X =
[[106 123 143 112 131]
 [135 131 121 135 126]
 [104 122 146 107 131]
 [104 122 146 107 131]
 [135 131 121 135 126]
 [104 122 146 107 131]
 [104 122 146 107 131]
 [104 122 146 107 131]
 [135 131 121 135 126]
 [134 130 123 134 126]
 [135 131 121 135 126]]
Indices start at 1.
(1, 1) = 106
(7, 5) = 131
(11, 5) = 126
(10, 4) = 134
(2, 5) = 126
(8, 3) = 146
(1, 2) = 123
(6, 4) = 107
(10, 3) = 123
(10, 5) = 126
(8, 2) = 122
(10, 2) = 130
(2, 4) = 135
(1, 3) = 143
(4, 1) = 104
(5, 3) = 121
(7, 1) = 104
(3, 1) = 104
(11, 3) = 121
(8, 1) = 104

a = ((127, 133, 129, 146, 140, 126, 119, 126, 110, 134, 126), (132, 125, 128, 119, 143, 122, 121, 133, 117, 122, 136), (127, 123, 137, 104, 139, 121, 128, 132, 151, 139, 119), (129, 126, 121, 137, 123, 125, 134, 122, 114, 139, 141), (130, 135, 132, 133, 119, 132, 143, 141, 133, 131, 118), (128, 130, 126, 122, 126, 133, 133, 133, 122, 136, 129), (127, 132, 138, 137, 129, 128, 118, 136, 137, 129, 132), (129, 125, 129, 126, 128, 129, 131, 122, 135, 126, 116), (129, 130, 143, 133, 128, 132, 136, 131, 127, 127, 114), (125, 129, 120, 121, 125, 120, 125, 122, 136, 129, 141))
Indices start at 1.
row 1 col 1 => 127
row 5 col 8 => 141
row 6 col 10 => 136
row 9 col 11 => 114
row 6 col 5 => 126
row 1 col 8 => 126
row 8 col 7 => 131
row 1 col 10 => 134
row 8 col 3 => 129
row 4 col 7 => 134
row 4 col 6 => 125
row 2 col 10 => 122
row 6 col 2 => 130
row 10 col 5 => 125
row 5 col 4 => 133
row 5 col 2 => 135
row 5 col 3 => 132
row 6 col 3 => 126
row 3 col 8 => 132
row 6 col 11 => 129
row 5 col 7 => 143
row 5 col 9 => 133
row 10 col 4 => 121
row 1 col 6 => 126
row 5 col 10 => 131
row 9 col 1 => 129
row 3 col 9 => 151
row 10 col 6 => 120
row 10 col 11 => 141
row 5 col 5 => 119
row 1 col 3 => 129
row 6 col 9 => 122
row 3 col 1 => 127

A =
[[110 115 117 109 108]
 [111 115 117 110 108]
 [124 117 137 114 131]
 [111 118 118 111 106]
 [145 147 132 154 143]
 [119 120 127 113 117]
 [135 123 145 124 145]
 [113 115 123 107 110]
 [125 118 136 115 131]
 [139 145 127 148 133]
 [126 118 138 115 133]
 [116 117 127 109 115]
 [119 119 129 111 119]
 [111 117 118 111 106]
 [132 120 143 122 144]]
Indices start at 1.
(1, 1) -> 110
(10, 2) -> 145
(11, 5) -> 133
(15, 1) -> 132
(5, 1) -> 145
(1, 2) -> 115
(12, 1) -> 116
(7, 4) -> 124
(2, 1) -> 111
(8, 2) -> 115
(5, 2) -> 147
(12, 4) -> 109
(8, 4) -> 107
(5, 3) -> 132
(4, 2) -> 118
(15, 2) -> 120
(3, 5) -> 131
(3, 2) -> 117
(9, 4) -> 115
(10, 5) -> 133
(4, 5) -> 106
(4, 3) -> 118
(6, 2) -> 120
(12, 2) -> 117
(3, 3) -> 137
(13, 3) -> 129
(10, 4) -> 148
(3, 1) -> 124
(15, 4) -> 122
(13, 2) -> 119
(15, 3) -> 143
